One vector is turned by the same rotation once a step. Each row is the vector after some number of steps, and that number follows the row.
The counts run from 0 to 322.
[  3  -4  35  13   2 -11 -10 -29  -4   2   3 -13   3 -25  16 -15  17  -2
  -1   4 -16 -10  11  25  11   8   3  24  14 -13 -10  24  -1   1  11  -8
  -4  -6  14 -18  10 -30  -5  -5  30 -16 -13  20  26  -6  38  29 -12  -1
 -14  48  22  12 -29   6 -13  11 -49  36   6 -34  -3  -4  28   5  -8  -6
  20  -5  14 -24  -2 -18  -9  -7   0  10  10 -12  -9  14]
245
[  0 -26  18   4  12 -13  17  -3  10   2 -14  16  -7 -29  17  -1  29  -2
  12   8  37 -14  -7  10  23  12   1   8   5 -26  -1  -3   4   4  23  33
 -47  -8  16   7  15 -35 -20  19   6  -5   0 -10   8   8  22   3 -16 -10
 -14  22   7   0  -8  -2 -21 -38 -12  -9 -22 -35  -9  -9 -13  28  -9  -3
   5  13  28  24   1 -17   5   4  19  -3 -18   2  12  17]
108
[ -3  28   8 -10  -7  -7 -21 -33 -12  -1  14   4   5   6   9  -7 -13   8
   3  -7  24   0  -5  27  16   3  22 -39 -16 -25   1   8 -23  -8  13 -31
 -18   0  17  14  29 -22 -19   3  -8 -15  -3  11 -16   8 -40  -6 -28  -1
  -9  20  -9   2 -43 -25 -17  -7  14 -17 -34 -14 -10  14  25  33  -6  -8
   9 -25 -13   1  -8  16   3   3  19  12   4  -1  16   5]
284
[ -8 -11   4  18  -3 -10  -5 -32  -7 -19  -1   6 -15 -25 -18 -22  22 -17
   5 -39  -1  -3 -10  20 -29   8  -1  -6  12 -12 -20   6 -14  16   4  21
 -33 -20   0  -3  12 -30  -5   1  13 -17   3  14  24   3 -15  15 -17  20
  22  12   0  13 -17 -21   1  -9   7 -15 -39 -36   9   4  27  34  16   7
  -6  16 -21  17 -30  -9  10 -13   0  39   6 -11  23  15]
33
[ 25 -16  27  11 -36   1  11  -6 -32   3  12  18   1  -2 -11 -12  -1 -23
  13 -17  -7   1  15   7 -32 -35   4   1  -7   7  13  11 -20  20 -34  36
   0  10   4   1  -2 -19   3 -19  26 -11   4  30   5  22  22  -6  13  24
  14  -9   3  26 -15  -6   7 -13 -18  -5 -34 -14  22   4  14  -6   7  47
 -15   6  -9  17   3 -18  15  -4  12  32   5  -8   4  16]
56
[ 24   7   2  -4 -26 -11  -9   4 -25  -2  10  28   0   1   6  10 -27 -20
   5 -16 -16  -3   5  26  -1 -21  23   1 -18   8  12  20  -8  37   0  29
 -20  -3   5  20  -6 -13 -11 -17  19 -27 -22  17  -9  22 -21 -12  -2  19
 -19 -13  -2   3 -38 -24 -13 -42  16  -9 -25 -12  -1  20 -24   4 -14  -2
 -25   0   6  29   2 -25  18  20  22  28  -7  -3  10   3]
266
[ -3  27  32   9 -32 -17 -17 -10 -13 -33   9  17  -3   7 -10 -17  -5 -21
  -2 -22   8 -15 -29  -5   1  -2   5  -4  -8 -35   8 -17 -41   3  -9   5
 -25   8   4   9   8 -14 -11  -3   0   0   9   8  16   1  -2  35 -30  21
   9   9 -25   9 -11 -23 -32 -14  25   5 -34   4   9  28  13  23  -1  22
  -2  -6 -16  28 -34   7  24   1   7  22  -7   9  16   2]
289
[ 33  16   5   8 -21  32   4  21   0 -11  11  -6  16 -32  -5 -11  -8  -6
   8  18 -10 -14  -9  -2 -10  -1  -8  17   1 -32  12   0 -22   6   7  36
   7   2  32  19   3 -17 -18  -1  18 -28   8  14 -16 -12  16   6  20 -19
   8  17 -11   3 -17  24 -40   3 -10  10 -51 -19  22  -4  34   2  -2   4
  -7 -18 -18   3 -25  -9  -3  -6 -15  32   2  -8  -5  -8]
8
[ 42  16  24  16 -23  20   9   7  -2   8 -13   1   2 -23  25 -22  -3  26
 -15  30  17 -14  17 -15  19   1 -12  22   1 -29  37  24 -15  -8   3  -3
  15  29  26 -11  15 -23 -23   1  17  -6  -6   6 -20  -7  29   1  15  -8
   0  13  -2  28 -19  20 -44  13 -30  -1 -19 -12  11  16  20   2 -16   0
  12 -23   9 -11  -7  -3   0 -16  16   9 -15   0  -9   8]
91
[ 39  14  12  -7 -23  13  10   6  12  22 -28 -10 -21 -11  24 -18  18  15
 -19  17   8  -2   5  -5  -7 -20  -4 -17   9  -6  22  19 -19 -10  -5   0
   0  28  30  26   5  -8 -31  -8 -14 -31  20   3  -9  -3  -4  10  -4  -1
  21  10  -8  16   9  -8 -39  -5  -6 -19 -55  -1  -4   8  22   9 -10  -3
   1  -9  -2   8 -22  14 -21   4  20   9 -29  18  11   6]
299
[ 15  10  -3   1 -13   2  10   6 -10 -16   3  22 -14 -31  11 -17 -10  -9
  -1 -23  46  -8   1  13 -11 -29   0 -23 -10 -28   4  24  -9  14   5  37
 -16 -23   0   2  21 -19   4  31  18  -9  23   0 -38   4 -24 -32  -2  21
   9 -27  -8   4  -7   5 -29 -26  19 -17 -38 -35  15  -7  10  27  -2  25
  -3  -3   7  29   6   3  10   4  14  15   5 -14 -15  14]
308
[  6 -16   7   1  -1   8  -2 -25  -7   9  -2  -1 -26  -8  -4 -16  33 -16
  22 -15 -13   3  -3  31 -27  -3   0  -1  21  -7 -17   7 -19   5   4   2
 -27  -2  22  32   0 -18 -13 -16  -5 -23   3  10  24  13 -23  18 -24  -7
  27  37   6   1  -3 -21  -1   1   4  -2 -40 -31 -10  -3  45  16  15  17
  -1  -5 -32  11 -17  -6 -13  -6  23   2  -5   3  30   5]
32
[ 18  36  28   5 -24 -10 -15  15  15 -15 -14  24 -10   7  15  -9 -19  -8
 -12 -25  13   4  -7   0  29 -19   4  -9  11 -45  26   1 -17 -11   1   1
 -11  19  16   2  -8  -7 -19   7  -1  -2   9 -11   5  -4 -17  22 -25  21
  12 -15 -32  10 -11 -23 -30 -33  29   7  -3   8  -6  32  -6  30  10  22
  -9 -10   8  23 -16  -4   2   2  22  -6  -7  12  -5  19]
296
[  3  -6  22   1  -8 -20 -15  -8  -8 -23  -1   2 -16   0  -3  -8   4   8
  10 -25 -36  11 -11  19  -5  16   0  25  14  10  13   6 -13   5  17   1
 -26   1  13  16  -3 -25 -15  -3   0   1 -28  -3  54   7  11  38 -39  20
   9   0  -9  19 -28 -38 -15 -21   7  20 -10 -19 -11  32   0   9  13  -8
  -1   4  -2   6 -18 -22   2 -17  21  14  -6  21  12  10]
247
[ -6   4  24  17 -14 -15  -1 -17   7  -3 -11  10 -32 -21   4   3  11   3
   1 -12  33 -11  -6  -5  18  -7  22 -17  -8 -32   7  14 -25 -31  -5   3
 -26  -4 -10   2  25 -11 -35  16   9 -39  -3   3  -5   0 -16  19 -35  -3
  10  23 -25  -9  10  -6 -42 -22  19  -6 -22  -9 -11   9 -10  22 -13   3
  30   9  10  21 -17  16  12   7  16 -13 -18  14  30   8]
202
[ -8 -10  24   6   7 -27 -13  -9  28   3  14  -9 -34 -15  26  -4  23 -27
   3 -16   2  11  -5  49  12  -8  18 -12  18 -18 -21  26   4   6  21  -3
 -21   1  27  11  13 -29 -14   8   1 -10  17   1  34   5   7  19 -26   6
  11  35   1  -3  -9 -25   9 -17  -9  31   7 -26 -14   0  -2  29   1   5
  16   2   0   2 -18 -11 -14 -13  35   2  -6   6   4  22]
36
[ 46 -19   8  -7 -11  31  -4  30  -1  23  -6   3 -24 -14   9   4   8   5
  -1   8 -26  34  26  30  -5 -32  10  -9   5  -8   2  41  14   9   4  20
  16   0  30   7 -13  -7 -42   3  28 -52 -10  19  -4  -2  -4   4   5  -3
  17   2  -9  -8 -13 -11  -3 -13   4  24 -11 -16 -37  -3  20   6 -15   1
  -6  -9  19  -6  -6 -14 -21  12   3   2 -11  -4   4  29]
137
[ 23 -18  45   8  -7 -24   1 -15 -16  25  18  -3   5  -3   9  -6   6 -19
   3 -14   2  -2  17  26  25 -38  10  -7 -14   1   7  14  -5  23 -22  32
   7   6  -5  -7  15 -28   0   8  38   3  11  12  -1   5  51 -21  11  23
 -23  10   0  20 -14 -17  -4 -24 -33  10  -8 -23  12   3  -6  20 -19  10
   7  -8  34   5  24  -9  18  -3   5  12   4   3 -32  23]
60
[ 17  19  34  12 -21 -21  -4   0  -6   2  24 -17   8  -1  26  -9  -9 -37
 -20   0   8 -13   6  -1  47 -23  -8 -10 -11 -24  17   5 -25   2 -12  14
   9  17  25   1  18 -21   5  -2  21  -1  24  17  -8  12  33   5  17  17
 -24  19 -16  17 -17 -15 -15  -2 -31  21   5 -17  11  21  -6  14 -15   8
  17 -21  10   2  -8  14  20  -2  15  15   9  -7 -33  16]
173
[ 37  -4  20   2  -8  -1   3  28  -4 -25   5  28 -15 -24 -13  -3 -11   6
 -18 -27 -26  13  -9  12 -11 -33   5  32  21   1   0  16   7  18  13  36
   4 -20 -12   7 -22 -17  -6  16  38  -4  -1   2  20  -4   4  28  -9  43
  22 -20 -15  25  -6 -11 -16 -34  27  26 -14 -10   7  27  10  16  14  13
 -27  -4  17  12  -1  -8   1  -2  -4  16   1  -9 -16  21]
135
[ 29  -9  39  -4  -9   1  -7 -35 -28  19  11  21  -9   6   9   6 -13  14
  20  -8   6  13  24  23  20 -18  30 -11 -28   1   2  32  -5  -1 -14 -20
   5  11 -17  -8  16 -11 -31 -20  27 -39 -20  15 -28  -5  -2 -15  -2   4
  -5  18  -7   1 -20 -10  -8  -8  -9   4 -16   6 -21  -9  25  19 -23  14
  16  -2  22  -3  28 -10  11  18  15  -2   0  13   4   0]
65
[ -8 -13  20  18   3 -26  -2 -16 -13  -9   6  -9  -6 -28   2  -5   1 -24
  -7 -19  -8   0 -10  25   3   2  12   2  -2   1 -18  24  -7   5  -5  25
 -17 -11   6 -21  30 -29 -21  22  34 -21 -15  24  28  11   5  13 -25   7
 -10  24  -1  -4 -19 -15 -10 -15 -17  18   0 -42  -9   4  -5  10  -7  -7
  35   6  19  -8 -16  -2  11  -9 -11  26  13 -18  11  31]
244
[ 29   2  36   7 -12  -3 -11  -9  -3  16   7   0 -29 -39  24 -18  12   4
 -20 -27 -11  -8  21  21  19 -32  11   6  22  -1 -13  48   5   0  24 -10
  17  -4  14 -11   5  -8 -10  -6  34 -26   2  19 -10 -22  -4  24 -10  15
   4  31 -10   7   0  -4  -7   8 -24  39 -12 -18  -5  10  27  14 -10   2
  23 -11   3 -22   1  11  -9  -9  -2  21  -2  -6 -20  24]
42
[ 14  13  39   3 -23  11 -20  -1   7  -4   4   8 -13   8  -9 -24  13  13
   7 -29 -35  12   9  21 -10  -6  12  -5  10 -10  -1  13 -18   5  11 -14
  -8   2  20  11  -8 -14 -14 -24   0 -17  -9  18  33 -28  -7  22 -33   3
  45  18  -7  18 -16 -25  -1  -4  13  14 -26  13   2  36  52   2  10  10
  -3   4  -6   8 -13 -12  -2 -20   6  14   8  17  16 -10]
39
[ 36  -1   5  -3 -24  10   6  -2  -7  16   5  -7 -14   4  16 -32  13  20
  -5  -1 -17   5  39  10 -24 -13  -8  -6  10   5  10  38 -20  13 -12  -7
  20  14  25   2  16 -20 -10 -18  16 -13   5  20  -6   0   6  -3   7  16
  23  11   7  33 -28 -17   1  12 -26  -5 -19 -22   8   5  46   6  -3   5
 -15 -26  -1 -22  -6  -2 -18 -20  13  31   4   2  -8  10]
50
[  7 -12  37   5   1   9   7 -16  10  27 -13  15  -1  -9  10 -25  36  22
  24   8  16 -14  21  12  -2  -9   2   1   1 -22   0  21  17 -11   4  -8
 -17   4  11 -11  -1 -25  -6  -4  17 -11  -1   2  12 -25  34 -11  -9  -2
  15  25   8  12  -6  16  -3 -13 -38  -6 -44 -30   6 -27  37  -2 -17   4
   9  -6  16  -9  22  -5  -8  -9  17   9   1  -3   8   2]
317
[  7  27  31   1 -33  -1 -25 -13   2 -16  18  20  13  -8  -8 -16 -18 -11
 -16 -25  13  -2  -5  -3  19 -20  19  -6 -20 -38 -12  -6 -37 -10  -1 -12
  -5   3  -1  -8   9  -2  -8  -9  21 -22  -3  23 -12 -23 -16  12  -9   1
   0  16 -21  -5 -20   6 -38 -11  13  19 -18   2  17  19  34  21  -6  19
  15 -21   1  21 -17  -4  28   8  -4  20  17 -12  -3 -14]
290
[ 31  40   6   3 -21   2   2  -2  -8 -16 -19  20   5 -14  12 -21   0  22
 -27  -2  27 -13   7  -6   8 -10 -13  -4  17 -46  20  20   0  -1  -8  13
   9  14  21 -27  -2 -27   6  22  20  11  17  -6 -21  -6  -1 -13   3  16
  11 -18 -15  30 -22  -2 -34 -14   3  -8 -30 -19   8  16  25  26   3   4
 -15 -33  10  -5   3   4  11  -5   8  19  12 -27 -21  15]
301
[  5  21  34  10 -21  18 -17 -24  -7   1  16   5   2  11  -6 -21   3  -4
  18  -4 -14  -6  10   9  -6   5  12  17 -29  -5  28   2 -50 -21  -9 -21
  -9  19  15   8  21  -7 -22 -29  -6  -9 -15  30   6  -8  17   9 -12  -9
   9  27 -15  17 -30  -2 -29  10 -15  -4 -36  20  21  12  34  -6  -3  10
  16 -12 -23   5 -17 -23  13  -2  22   5  -2  23  19 -37]
80
[ 22  16  42   2  -9  10  -6   7  24  -3   0   3 -11  -4   5 -15   4  16
  10  10   6  16   7  14  26  -8  13   1   4 -35  15  10 -28 -37   7  -6
  20   1   7  -5   9  -3 -47  14  18 -38   4   0 -12 -17  -5  28  -2 -22
  29  20 -25  -3  -1  15 -35   9  17  29 -13   8   0  -2  30  27   8  18
  25  -7  -1 -11 -16  -2  -8  -3  -1 -34   4  17  -2   8]
208
[ 34  30  35   3 -45   7 -12   9 -27  -8  20  23   8  -8  -4  -5 -25  -3
  -7 -19   7 -13   9  -1  18 -33  13   7 -25 -12  16   8 -22   5 -12  12
  10  11 -13  -1  10   3  -9 -10  23 -25  -6  33 -26 -16   1  -7   6  17
  -3  -3 -21  18 -30  -3 -21 -20   6   3 -25  15  15  30  12  -1 -23  14
   3  -9   6  19  13  -1  28  14   5  27   9  -6 -25 -11]
177
[ 42  -8  19  14 -28   7   7 -12 -14  16   0   0 -19 -28  11 -12   2  -1
 -16  -3   1  10  19   3 -12 -28  -6  -9  16  13   8  30 -22  11 -25  27
  32   8  12 -13  18  -9 -22  -7  36 -24   9  27  -6  13  12  22  16  29
  13  15  -5  24  -7   2   2  19 -17   7 -26 -19  13   0  28  11  -6  19
   7 -21 -13 -19  -8   7  -8  -3 -10  31   4  -7 -13  24]
49
[  0  16  37  15  -9   6  -3 -22  10   6 -26   3   0 -21  20 -28  36  38
  -1  12  11 -23  12 -10   9   8   4  11  11 -40  20  13 -14 -21   1 -18
 -15  16  20 -21  16 -15 -20   0   3  -5   1   1   2 -17  34   7 -12 -20
   3  37   8   9  -2  15 -32   8 -35 -11 -33 -15  11   0  40  12  -6   4
  22 -13   0 -17 -10   7  -8  -7  15  -3  -2  -5  14  -4]
204
[ -4  14  24 -10  23   7 -13  13  27  -7  29 -19  -6 -32  20  -8   8  -2
  -1   5  -8   3   0  43  21 -11  11  14   5 -17  -3  24   0 -17  31   6
   2 -25  29  11  19 -19 -13  30  22 -20  24  10  13 -25   8  12  -1   1
   7  25 -16  18 -17   4 -25  15 -10  37  -3 -23  11  -1  38  23   4   6
  27 -20  14 -17 -17   0  -8 -11  -3  -8  13   0  -7  10]
125
[ 40  -7  -7  -9   7  18  -8  -3 -18   3   8   5  -5  -4  12 -21   8  35
   3   9 -13   1  12  27 -13  -4 -14  15  15   1  10  41  17  16  14  -3
  18 -10  10  -3  -7 -38  -1   1  35  24   0  -2  -6 -18  -5   3   9  22
  19  -6  13  39 -35  -9  -3   9  -1   3 -33 -20   7  -5  50  13  -9  -8
 -31 -34   7 -19  17  -6 -17  -7   9  21   8  -3 -28  18]
140
[  6   5  -2  -9 -13  10 -11  32   6 -14  -2 -12 -36 -24   8   5   5   1
 -23 -29 -13  17   9  37 -14 -15  17   5   7   0 -11  41   7   2  22  28
 -12 -24  18  12  12 -10 -27  15   8 -43  -3  13   2 -20 -39  -9 -30   8
  20  -2 -29   5 -14 -25 -30 -19  20  18 -17 -31  -3  21   1  14   1 -28
   9  -2   0   4 -23 -15  -7  -3  17  19  -7   1  18  21]
130
[ 24 -12  27  -6  16   9  -8  -4  -3 -14  -4  33  10 -13  -3 -12  -2  37
  19   0   7   6  13  39   5  -1   4  33   8 -20   0  30  21  -8   7  -4
  -2 -20  -5 -18 -23 -40  -8  18  37   9 -19 -15  10 -13  13  -4  -4  16
  10 -10  17  19 -20  10  -4 -15  14   0 -13 -14  -1 -15  36  18   9  18
 -16 -17  31  -7  35 -25  10  -1  -3 -13  16 -20  -8  13]
230
[ 25  39  16   4 -35   6 -17  -9 -33 -13  20   1   2  -7  15 -22 -14  -2
   2 -17  -5 -22   7   6   0 -11  -1   4 -12  -4  -3  25 -40  11  -2 -12
   1   3  15  -8  11  -6   7 -22   6  -5  -1  34 -14  -2 -13  -3   0  22
   9  13  -4  34 -45 -14 -29  23 -10   7 -27   4  23  11  42   1  -4   4
   0 -32 -29   0  -3   4   8  -3  17  25   9  -1 -11 -24]
170
[ 44 -26 -11   7 -13  -1  22   6  -4  25 -21  10 -20 -32  13   2  11   2
  -1   1  -7  15  12   5 -19 -28  -5  -3  12   5  11  32   0  33  -4  45
  -4   1  27  -6  -4 -28 -27  -2  24 -35  -5  10   3  17   4  17   8  12
   7   4   7   4  -2  -6 -14 -26 -11   3 -13 -44 -20   4  -9  -3 -11   2
 -11   0   4  -8 -18  -5 -24  -4  12  29 -24  -3   3  48]
138
